Here are some numbered points:
[ 0.73 -1.89  1.85  0.52  0.29  1.24 -0.52 -0.32  0.04  1.   -0.54  0.18
 -2.14 -0.09  0.63  0.86 -0.67  0.94 -0.29 -0.4   0.51  0.32  0.56  1.31
 -1.1  -0.04  2.79 -1.33 -1.1  -0.9   1.17  0.59 -0.15  0.71 -0.34  0.48
 -0.33 -0.26 -0.15  0.47 -0.83] 0
[ 1.47 -2.36  1.91  0.69  0.9  -0.11 -0.23  1.33 -1.06 -0.31 -0.44  1.39
  1.85 -0.48  1.   -0.79 -2.39 -2.17 -0.92 -0.31 -1.    2.04  0.11  0.94
 -1.    1.12 -0.05 -0.76  0.15  1.   -2.79 -0.62 -0.96  0.49  0.12 -0.64
 -2.   -0.94  0.35  1.64 -1.16] 1
[ 0.09  0.6  -3.02  0.12 -1.06 -0.88  2.06 -1.47 -0.86  0.27  0.21  0.99
  1.91 -0.83 -0.32  0.36  2.42 -1.23  0.64  0.51  0.15 -0.81  1.31 -0.87
  1.25 -0.88 -0.35  1.73  0.51  0.04 -2.12 -0.57  2.12  0.88  0.6   0.5
  0.96 -0.89  0.04 -0.33  1.19] 2
[-0.47  0.5  -1.81 -0.02 -1.17  0.48  0.93 -1.56 -0.42  0.18  0.41  0.7
 -0.72 -0.38 -0.62  0.93  2.92  0.06  0.66  0.91  0.82 -1.64  0.79 -0.82
  0.91 -1.84  1.21  2.04  0.13 -0.58 -0.78  0.93  2.08  0.9   0.33  0.39
  1.63 -0.38  0.09 -0.92  1.69] 3
[ 0.59 -1.21  2.07 -0.05 -0.17  0.69 -0.54  0.15  0.34  0.11  0.33 -0.37
 -1.4  -0.34  0.6   0.34 -1.88  0.83  0.81 -0.62  0.41  0.61 -0.25  0.53
 -0.99  0.23  1.73 -1.79  0.12 -0.17  1.49  0.57 -1.17  0.41 -0.35  0.15
 -0.06 -0.07 -0.3   0.26 -0.17] 4
[-1.85  2.46 -1.58 -0.35 -0.07  0.75 -0.52 -0.55  0.92 -0.95  0.56 -0.98
 -1.65  0.16 -1.81  1.05  3.21  3.24  1.24  2.    0.23 -2.41 -0.01 -1.07
  1.32 -2.05 -0.61  2.31 -0.59 -0.6   2.6   1.51  1.09 -2.24  1.26 -0.41
  2.07  1.28 -0.75 -2.13  1.52] 5
[ 0.59 -0.59  1.29  0.16  0.1   0.35 -0.52  0.75  0.67  0.5  -0.04 -0.15
  0.26  0.11  0.3  -0.19 -2.36  0.86  0.48 -0.28 -0.49  1.47 -0.4   0.34
 -0.02  1.31  0.37 -1.7  -0.08  0.27  1.24  0.07 -1.43 -1.05 -0.32  0.99
 -0.73  0.22  0.02  0.32 -0.72] 6
[ 3.33 -2.13  4.96  1.3   2.05  2.67 -0.28  0.54  3.25  1.45 -2.17 -0.99
 -0.64  2.93  0.81  0.56 -4.04  2.81  0.99 -2.5  -0.66  1.28 -2.83  2.22
 -3.33  4.93  1.55 -3.55 -2.27  2.24  3.07  0.19 -2.61  1.21 -2.56 -1.7
 -1.91  0.66  1.83  2.4  -2.38] 7
[-2.01  2.26 -1.35 -1.17 -0.14 -1.6   0.08 -0.76 -1.06 -0.67  1.27 -0.21
 -0.23 -0.6  -0.63  0.05  2.15 -1.07 -0.05  0.32  0.37 -1.12  0.64 -0.84
  0.95 -1.66 -1.54  0.92  0.75 -0.47 -0.91 -0.12  0.7   0.68  0.61 -0.68
  1.06 -0.3  -0.1  -0.96  0.33] 8
New points follow, each followed by the numbers of its three nearest points above, smallest number first.
[-2.19  1.91 -0.35 -0.28  0.39 -0.32 -0.86 -0.85 -0.61 -0.7   1.14 -0.99
 -1.43  0.15 -0.93  0.43  2.44 -0.17  0.78  0.26  0.16 -1.75  0.39 -1.38
 -0.15 -2.06  0.07  1.66  0.32 -0.96 -1.22  0.76  0.76  1.78  0.95 -1.01
  1.32  0.16  0.05 -0.84  1.24] 2 3 8
[-0.27 -1.04  2.14  0.05  0.42  1.59 -1.01  0.34  0.73 -0.19 -0.2  -1.06
 -3.4   1.02  0.33  1.1  -0.43  3.01  0.26 -0.28  1.31 -0.39  0.06  1.11
 -1.15 -0.39  2.32 -0.88 -1.33 -1.31  3.48  0.98 -0.55 -0.24  0.11 -0.14
  0.31  0.83 -0.49 -0.01 -0.63] 0 4 6
[-0.77  1.17 -2.59 -1.05 -1.71 -0.44  0.9  -0.67 -0.89 -0.33  0.62 -0.12
 -0.17 -0.73 -0.23  0.11  2.23 -0.8   0.45  0.32  0.87 -1.09 -0.1  -0.95
  0.66 -1.77 -0.66  1.36  0.96 -0.12 -1.7  -0.26  0.73  1.58  0.54 -0.25
  1.56  0.1  -0.98 -1.05  1.45] 2 3 8
[ 1.18 -1.47  0.86  0.63 -0.26 -0.05 -0.27  0.27  0.83  0.62 -0.72 -0.59
  0.2   0.13  0.73 -0.73 -1.88 -0.05 -0.6  -1.28 -0.13  1.32 -0.34  0.59
 -0.77  1.23  0.78 -1.42  0.03 -0.3   1.16 -0.2  -0.43 -0.46 -1.11  1.
 -0.98  0.24  0.03  0.78 -0.07] 0 4 6
[ 1.85 -2.07  1.61  0.53  0.12 -2.46 -2.05  2.26 -1.25 -1.04 -0.73  2.31
  7.09  1.34  0.4  -1.57 -4.65 -2.97 -1.96  0.76 -1.08  2.09  0.71 -0.45
  0.56  4.05 -1.36  0.48 -0.5   3.16 -4.53  0.12 -0.18 -2.41 -0.78 -0.59
 -2.96 -0.83  1.92  3.85 -1.01] 1 4 6
[ 3.57 -1.88  3.87 -0.39  1.63 -0.14  1.54  0.89  2.25  1.52 -1.2   0.83
  2.46  1.95  1.28  0.99 -4.4   1.31  0.16 -1.43 -0.31  1.56 -1.01  2.46
 -2.33  4.6  -0.89 -4.73 -0.99  3.05  4.83 -3.23 -2.55 -2.66 -1.75 -1.62
 -2.29 -0.84  1.31  1.66 -3.61] 4 6 7
[ 3.24 -2.4   2.63 -0.51  0.48  0.88  1.07  0.38  2.45  2.25 -2.39  0.16
  0.45  0.87  1.59  0.71 -4.66  1.57 -1.23 -2.99  0.43  2.36 -2.07  2.64
 -2.57  4.3   0.5  -4.29 -1.36  1.47  3.56 -2.38 -2.02  0.44 -1.98 -0.63
 -1.69 -0.17 -0.34  1.94 -3.52] 4 6 7
[-2.7   3.41 -2.14  0.41  2.01 -0.55  0.66 -0.15  0.49 -0.41  0.08 -0.91
 -0.78 -1.14 -0.59 -2.2   0.09 -2.07 -1.14 -0.26 -1.55 -1.04 -1.21 -1.43
  1.64 -0.05 -3.    1.05  1.93 -1.57 -0.67 -1.19 -0.11  0.54 -0.13  1.16
 -0.31  0.24  0.61 -1.4  -0.41] 2 3 8
[ 0.87 -1.43  1.77  0.82  1.09  0.9  -0.96  1.76  0.1  -0.24 -0.66  0.68
 -0.27 -0.55  0.46 -0.82 -2.4  -0.17 -0.94  0.15 -0.97  1.97 -1.11  1.11
 -0.3   0.86 -0.23 -0.87 -0.23  0.61 -0.21  0.87 -1.4  -1.05  0.2   0.13
 -1.34  0.21 -0.11  0.55 -1.25] 1 4 6
[-1.33  1.39 -1.98 -0.28 -0.28 -0.29  0.45 -0.42 -0.56 -0.33  0.46  0.
 -0.03 -0.64 -0.54 -0.06  1.7  -0.9  -0.07  0.58  0.04 -1.03  0.05 -1.4
  0.5  -1.68 -0.75  1.83  1.03 -0.63 -1.54 -0.64  0.79  0.79  1.03  0.11
  1.07 -0.06 -0.62 -1.12  1.1 ] 2 3 8
[-1.63  1.46 -1.18 -0.85 -0.67 -0.33 -0.37 -0.73 -1.2  -1.14  0.89 -1.02
 -1.15 -0.05 -0.44  0.56  2.68 -0.16  0.89  0.23  1.03 -2.14  0.22 -1.03
 -0.32 -2.07 -0.07  1.67  0.22 -0.3  -2.14  0.56  0.67  2.77  0.83 -1.82
  1.74  0.43 -0.69 -0.51  1.44] 2 3 8
[-1.49  1.63 -1.81 -0.15 -0.05 -0.29  0.36 -0.59 -0.38 -0.08  0.52 -0.12
 -0.19 -0.74 -0.62  0.08  1.57 -0.63  0.13  0.62 -0.23 -1.12  0.15 -1.56
  0.55 -1.68 -0.57  1.63  1.01 -0.72 -1.18 -0.6   0.82  0.56  1.22  0.37
  1.13 -0.03 -0.51 -1.31  1.05] 2 3 8
[-0.96  1.28 -3.01 -1.69 -2.18 -1.28  1.03 -0.89 -1.02 -0.15  0.8   0.33
  0.34 -1.48 -0.21  0.31  1.97 -0.94 -0.23  0.32  1.16 -0.78  0.37 -0.93
  1.09 -1.98 -0.97  1.08  1.23 -0.32 -1.05 -0.73  1.1   0.74  0.68  0.08
  1.75 -0.28 -1.49 -1.2   1.06] 2 3 8
[-2.27  3.38 -1.82  1.45  2.29  0.13  0.51 -0.07  0.92  0.08 -0.03 -0.87
 -0.54 -0.31 -0.84 -2.08  0.08 -1.42 -0.48  0.21 -2.13 -1.08 -1.39 -1.82
  1.65  0.33 -2.39  1.22  1.68 -1.13 -0.45 -0.69 -0.23 -0.15 -0.17  1.82
 -0.2   0.56  1.48 -1.54  0.08] 2 3 8
[ 0.24 -1.32  2.98  0.76  1.44  2.42 -2.03  1.87  0.92 -1.36 -0.49 -0.69
 -4.15 -0.08  0.23 -0.2  -1.36  1.8  -0.27  0.57  0.14 -0.09 -1.79  1.44
 -1.54 -0.86  1.09 -0.59 -0.44 -0.14  2.96  2.25 -1.74 -1.36  0.35 -1.18
 -0.38  1.13 -0.74 -0.6  -0.28] 0 4 6
